One hidden turn or mirror swaps the rows below in pairs. Which row is each named row swapped with?
The rows were stretched afterwards, more along some directions than others.
Kug: [  1 -14  -2  15  18 -16   1   7  -5   2  -4 -25 -12   3 -14 -13  17 -11
  10   7 -10  10]
nutol: [ -8  -4  23   2  -6   2 -38  17  11 -13  -9 -15 -18  -1 -12  -7  -3 -28
   2 -13 -44  -3]
naba: [-23  -6  16   7  -7   5  -1  10  28   1  19  22   0   6   8 -14 -11 -29
  -2  23   0 -14]
Kizek: [ -3  29  -2 -15 -21   1 -22   7 -10 -12  10 -19  -2 -15   2  12   6  -4
  -6 -11   6  15]
ralek: [  3  -2   6  -4   7 -26  20 -10   3  22  12  14   6  27  11   9  37  19
   7  17  50  18]
zaduz: [ 11  32   8 -26  -2  -7  17 -19  21  -6  -9  -8   4  -2   2 -13   6  19
   6   1  -5   9]
pedu: [ 16  11  14   5   3 -13 -17 -31  11  15   9  -8  11  20 -12 -15  43  13
  12  11  -9  16]
Bosi: [  3   9   6  10 -12  -7  29 -17 -28  10  -5  19 -15  14  20 -10 -24  11
  -1  -8  24  -2]
zulo: [ 14  12 -24   2 -27  11  -3  -2  -3 -16  -7  -1  20  16  20  11  -9  22
  11   8   9  26]
ref: [ 12  22  16 -19 -20  27   2 -23 -18  29  25  -7  18   8  -1   5  36  31
  -9 -21  21   9]
bulob: [ -3  -8  15  -7 -14  -3  19  10 -13  27  13  15  10  42   0  22  19  17
 -22 -10  20   1]
Ruvip: [ 12 -14 -35  16 -14  15  13   4 -18  15  15 -30  -2   1   3   5  -6  23
 -12 -15   9   9]
Vef: [ 30   2  -3  -6   8 -16  53 -31 -14  24   3  16 -10  15   5   2   7  32
   4 -10  32   7]
Tipa: [ 16  26  24 -18  -4   7   5 -18   5  11  10  36  25  13   6  -8  23  12
  -1 -21  24  22]
kivel: [ -6 -16   3 -18 -17  32 -33  13  13   9   0  -3  -5  11 -10  17   7   0
   6 -19 -12  -2]
tomod: [-14 -19  17  -3 -22   6  -3  24 -20  -8   2  -6   8  19 -13  22   9 -20
 -22  -1  -3 -15]
sagur: [ 12  -8   1 -24 -35   0  50 -17 -14  15  10  -2  31  24  -1  10  29  27
 -25  -5  24  -1]
tatur: [ -5  -7 -27 -20  -4  12  36  11   7   1 -11  18  -9  -3   8   3 -32   1
   0 -12  15 -13]
Gabov: [ -5 -21 -19  -1 -26  19  21  30  -8 -15 -12  14 -19 -11  12   5 -51 -13
  -2 -24 -10 -17]
ridom: [-21 -12  13   0  -4  15 -29  14  -3  19   7  -4   7 -11 -14  19   7  -8
   6  13 -22 -17]
Fabir: [-13   0  16  -5  15   6  14  19   9 -13  10   6  13  -6 -21 -11  21 -19
 -17  -8  19   2]
volo: [ 21   1 -29  -9  -7  -9  -1 -12  -4   3  -2   6   0  30  22  22 -10   0
  13   4   5 -17]
moma: [  2  45  -8   7 -16   4 -30 -23   9 -14  10 -22 -10  -6  -1 -13 -12  -1
  11  10   1  25]
kom: [ -5 -28  -7  20 -32  15   6  15 -10   4   3 -34 -16   2 -13  13  -8   0
 -27 -35  -8  12]
rudeg: [-15   6 -19 -29 -15  11  -1   8 -16  -1  13   7  -7   7   3   4  -5 -22
  -4   5  24 -32]
tiz: [ 10 -19  -7 -13 -29   3  51  -3  14  19  30   6   8  27  -4   1   6  14
 -16 -18  48   0]
vur: [ 22 -23  -4  13  -6  -3   9 -17 -18  18 -11  -1 -16   6  -4   5 -11  13
  18   5   1 -13]
zat: [ -2  18 -10 -12 -25   5 -18 -31   8   1  17 -31  -5  16  -1 -11   9  -2
  -8 -32  28  22]
bapi: [ 11  -1 -31  18  -5 -20  -1  -5  -4  -6 -14   8  -4  12  18  13 -28  15
  21  24  13  17]
tupi: [  9 -37 -16 -15  18 -11  25  28   7  14  -4  13 -12   8   0  20  -3  -5
  -5 -19  -7 -11]
Tad: [ 18   3  -6  -3   8  11   7   3   1  -6 -17  10  10   9   5 -10 -19  10
   8  -5 -28  -1]
rufo: [-14 -11 -10  -3 -15  38 -13   8  -4  14   0  -3 -16 -12 -16  -5 -25 -10
   1  -6 -32 -32]
tes: [-13 -12  14  16 -27  19  16  12  14 -14  -6   4   2  12 -12 -16 -14 -36
 -26 -11 -11  -9]
Leb: [-22 -23  -3  13   7 -12   8  19  11  -7  -1 -13  18  -6 -19  12  20  -9
  -9  38   8   3]
dunog: [ -2 -14  10   0 -10   0 -10  27 -15  16 -32  -4 -12  22  -5  19   4   7
  -6 -30 -27   7]
Sipuv: [ -1 -11  18 -13   0   8  19   3  -2  30   4  -6 -22   2 -18   5  14  -8
  -6 -27 -15 -17]
Kopo: [ -5   5 -12  -6  16  -1  14   7   5  -9 -11  -5 -20 -21   6  10 -10  12
  13  -6   1  -7]
Pobul: [ 33 -14 -23  -1 -22 -23  22   8   8  -8 -17   7   6  27  15   0 -19  17
   6 -18 -11  20]
rugib: [ 37 -18  14  -6 -33   8  58 -14 -25  21   7  11  18  31   8   2  19  31
 -12 -25  21  -4]
demat: [  0  17  22 -24 -16  23  20   3   6 -14  24  -8  25   0 -17  -6  30  17
 -18 -23  27  14]
megig: [ 15 -15   7  13 -22  13  20   9  -5  -8  -4  -1  29  26   0  -1  -4  20
 -13  -1 -15   2]
kelep: [ -5 -21   5  -2  -4   4  42   3  -8  19 -10  26  10   6   6  14  10  14
   2   5  38   5]
fug: [ -9  17  -2 -14   2  17 -14   7 -10  10   5  -5 -17 -21  -5 -11  -6 -19
  -4  -7 -17  -8]
posil: [  7 -15   9 -13  -2  -4  35 -22  -5  43  27  37  -4  32  12  -4   6  10
  -5 -14  15 -11]
nibo: [ 11   5   4   7  -7   9 -37 -11   6  21   6   4 -24  15   4  -6  -9  14
  21  -6 -17  20]
Gonon: [ -3   4  22   5 -24  12  50   4 -12 -14  11   6  15  -1   2 -18  -6  -2
 -26 -11  29  -6]
Gakos: [ 22  12 -15  -7 -50   6  29 -14   5 -19   8 -37  13   8   1 -21  -6  23
  -3  -6   9  16]
nelal: [ -3  10 -19 -10  15   6 -25  19   9 -20  -6  -8 -29 -16  -1  28 -24   7
  16  -5  -8  20]
Fon: [ 15 -13  10   5 -10  -9   1  -8 -14  20  -6  -1  25  29   6  15  23  14
  -2  11   6 -23]
Vov: [  8 -11   8  -5  17 -20  23   6  12   1 -22   8  -5  13 -11 -10   7  -4
  15  19 -23 -15]
sobug: [ 14  -7  29   4  -3  -8  23  15  13 -22 -20  -3  13   0  -6  -9  15   8
   2   1 -30  11]
Bes: [  9  23  19 -16   7  -4  22 -10  22  -6  -4  -8   4  -6   5   5  10  22
 -11 -29  17  15]
gup: [ -5   8  30  -4 -31  25   1   1  26   4  32   6  50  10 -14 -21  38  -4
  -7  19   4  -2]
Misin: [ -6 -33   5  14 -18  19  16   4  -3  -6  -1   4   4 -15  -7   6 -21  -6
   3  22  -9 -16]
Pib: [ 19  10  11  19 -35  25  28   3  -1  12  12  -3  37   7 -11 -10  16  47
  -9  -1  -7  17]
Tega: [ 11 -28  19  10 -11  -3  20  14  19 -19  -5 -12   1  -4 -23  -6   7  -3
  13   5  -2   9]

Gakos pairs with Misin
bapi pairs with tatur
Tad pairs with Bosi
pedu pairs with Sipuv
Pib pairs with tes
Gonon pairs with megig
Bes pairs with Fon

One hidden turn or mirror swaps the rows below in pairs. Which row is each named row swapped with?
The rows were stretched afterwards, more along some directions than others.
Vusu: [  5   7 -18 -34  -4  -9   8   6   9 -17  24  31  10  16  13  13  18   5
   1 -11 -25]
nima: [-34 -37   0   5   3  25   9  16 -36  17 -13  -4   0  33   2 -10 -16  12
   0 -22 -14]
Zizaz: [ 13   7  -3   4   7   4  -5 -17  19  -2  19 -24  -6   2  11   0 -26 -41
   4  -3  26]
vazek: [ 12  15  17  11  21 -29  18  20   2 -18  -9  -9 -16  31  -4  19  -3   7
  -6   8 -11]
bon: [ -5  11  -7  -3 -13 -28   9   0   5 -15   1  27  15 -16  36  13  -7 -23
  -3  -6 -32]
ripor: [ 13  10  -4  -1  27   3 -10 -23   4  15 -16 -28 -11   3  -7 -16   3 -27
  -8  32   9]
Zor: [ -9   6 -36   7  27  -1  12 -29  -1   2   2   0  21  -5   5  -3  -3 -16
  20  23 -40]
Voli: [ -9   4 -31   0  -5 -18   8 -33  -4  -1  -7   9  -2 -25  13  -7   9 -28
  -9   7 -26]
Vutup: [ 21 -15  -7  -4  10  15  10  -2 -12  -6  10   1  -6  16  -5 -15 -11  -1
  -6   1  29]
kiliv: [ -7  14   1 -10  -5  27  16 -13  -3  14   5   6 -10   0 -11 -13  15 -24
  -8   9  12]
rafep: [ 41  12   9 -10  -4 -14  -7 -10  18 -21  19   5   2 -20  12  12   5  -8
  22   1  12]
Mak: [  5  15   6  -8  -6 -25  -1  -5   2  -3  -8  10   1  -6   3  26 -15 -39
   6   6  -6]
des: [ 33  11  10 -10  29  -9 -14  11  31 -19   1   4  10 -20  -8  31 -19  17
 -15  10  18]
zukag: [ 19 -13   6  17 -11 -18 -32 -24  34   7   3 -27   4 -33  24  -2 -18  17
 -35   2  20]
nako: [ -3   4  -1 -38 -22  19 -19 -15  -3   0  27   6  18  -1  19  -7  19   2
  -2 -13  -3]
zote: [ 19  55   0   0  57  23  19  11  -6 -19  10 -19 -19  18 -22  15  17 -14
  26  22  11]
luros: [  8  36  -5 -21   1  19 -11  12  10   8  31  18 -26  25   3   9   7 -45
  19   6  19]
mapid: [  9 -44  -3  -1  -2 -20 -10  -4  -3  -1 -49  11 -16 -27  21   6 -38 -18
  -2 -15  -2]
Mep: [-16   1 -27 -11  34  16  32  -4 -25  -2   0  -2 -11  23 -10 -12  21  -3
  26  -4  -6]
Peg: [-17  16   5  22  11  -9  16  13  -4 -21   1 -10  -7  32   5 -34  19  -7
 -24  -5  -4]
Duso: [-19  21 -17   6   2  16   2 -24 -15  17  21  -9  15 -11 -13 -23  -9 -23
  25  14  -4]
bigo: [  7  12  -3  16  -9   0  30 -10   1  -7  24  -8  11  12  -1 -20  26  -1
   9  10  10]
pid: [-12   0 -29 -11   4   1   8 -15  19 -24  19  -5  21   3  23 -42   4 -15
  -3  22  -1]
Leg: [ 11  56  15  16   1 -12  -6 -16  40 -21  42 -14   6  -8  14  -2  17  -6
   6  13  12]
lat: [-18  -9  -8  -9  10  12   8   9   1  27  -6   6  24   0 -15  -5   0  36
 -27   6 -37]
pived: [-22  17 -21  -6   3  17 -13  -3   7   0  16 -11  13   3  20 -17 -20  -7
  -5   4 -24]
segi: [  9 -24  10 -17  13  20 -11  -2 -24  21   9   1 -20  -9 -12  -5   6  -3
  12  -9  34]
Nisim: [-14 -20 -20 -13   7 -29  -1   3  -3 -25 -44  12   5 -27   0  -3 -23   5
 -16   5 -28]
zefez: [-22  14  -7  -5 -15 -29   5 -31  10  10 -23  -4   7 -20 -12  -5  19   0
   7  15 -30]
Vesem: [ -4  10 -26   1  -5  -8  -1  -6   1 -15  11 -20   4  -3  -3   1   2  10
  -5  24 -19]
Gaku: [  5  20 -19  16  21 -10  -8 -35  24   8  -6 -31 -18 -14   7 -12  17 -40
   2  23  -2]
denof: [-17  12   0 -28 -28 -10  20  16  10 -18  -8  29  -8  27   9  13   1 -20
   9 -13 -14]
dabun: [-31   8 -35  -5  -4  16  17  -8 -30  10  -3 -14   6  18  -6 -37  23 -20
  18  15 -13]
fuz: [ 26  17  20 -32  13  22  -3  12  -7 -13   5   5   5  17 -17  29   8  16
   2   6   3]
fesam: [ 10  -6  29   7 -12  -5 -23   4  23  -4   0 -17 -11 -14  25  -1 -15   4
 -21 -31  20]
Barap: [-19 -16 -10 -13  15  14  23   4 -43   5 -30  29 -23   2 -13   0  -6 -12
  31 -13 -23]
Sugi: [  5  14  -7 -16  30  -2   1 -15 -23   2 -24   0 -16  -5 -27   8 -17 -22
  17   8 -11]
did: [  2   1  -6   1   1  20  15 -11 -11 -25   9  17  -6   0  10  -1   8 -12
  28   5   9]
repu: [  4  24   8   1  -3   9 -13   8  24 -22  18 -11  27  -6  -4   5   4  37
   4   7   9]
Bizo: [ -3 -51   5  -9 -33   8 -35 -16  27  14  13   3  10 -37  21  -7 -18   1
 -18 -25  44]
gez: [-15   0   2  15  -6  -2 -16 -12   8   0  36 -25  18  11   0   6  19  29
  -9 -11   2]
naru: [ 18  -2   8 -22  22  -1  -4   7   7  -7   7  19   7  -6 -20  -9   6  10
 -16   1   9]
fidu: [-26 -31  -3  -5 -43  14 -24  -2   1   8  32   9   1  15  29 -13 -14 -30
   1 -36  29]
vofom: [  3  22 -21   2  17 -21  15  -9 -13 -20 -23   4 -23   4  -6  -8   7 -40
  26  20  12]
Nid: [ -6  12 -20 -18  28  21  -2 -10  -6  14  11  -2  -3 -30  12 -17 -10 -30
  27  14  -3]
niz: [ 19  14   7   9 -29  -9   7 -20  12 -24   3   0 -34  -2  14  17 -13 -20
  10   3  10]
mobe: [ -9 -27  -1  13  -5  36  -3   6  -4   1   7 -16  -9  15  -9 -12 -17  16
  -8   0  21]
bosiv: [ -6  20   1  13  -1  -2   8  -9   6  -4  12   0 -23  18 -13  -7  10 -40
  39  12  22]
gobuv: [ -7  -8   7  14  -9   0  -9 -33  17  10   9 -16   8 -17  11 -16  11 -18
  13  10  34]
Dif: [ -7  -6 -18  -7   8  15 -15   3 -31  13   2 -12  -4 -18   1  -9  -8 -12
   5   0  -7]
vovo: [ 15  13  17  10 -12  -3 -22   3  48 -14  21  -3   1  10  25  -9   4  11
 -25  -4  14]
Rikof: [ 30  50  -2   2  17 -16  13  -8  13 -10  16   4 -10  21 -18   3  28 -26
  16  26 -11]
Sipi: [-10 -23 -27  21  15   0  12 -33   8  17  -6 -16  -3 -15  14 -26  -7 -32
 -10  -3  15]
Tid: [  2   0  -9   3  21   2  19   9  -2  -2  27 -12 -13  27   1   9   4  10
   3  -3 -21]
vis: [-34  13 -28   7  -5  -2   5 -22 -11   5  14  -7 -12  -5  15 -27  -4 -28
  19  16 -21]
fik: [  3  32 -19 -13  37  -9  12  -7 -24   9 -13   9 -21  10  -5   0   6 -24
  35  19 -32]

Mep pairs with Sipi
rafep pairs with Dif
Rikof pairs with Vesem
bigo pairs with dabun
Peg pairs with pid
niz pairs with luros
ripor pairs with vazek

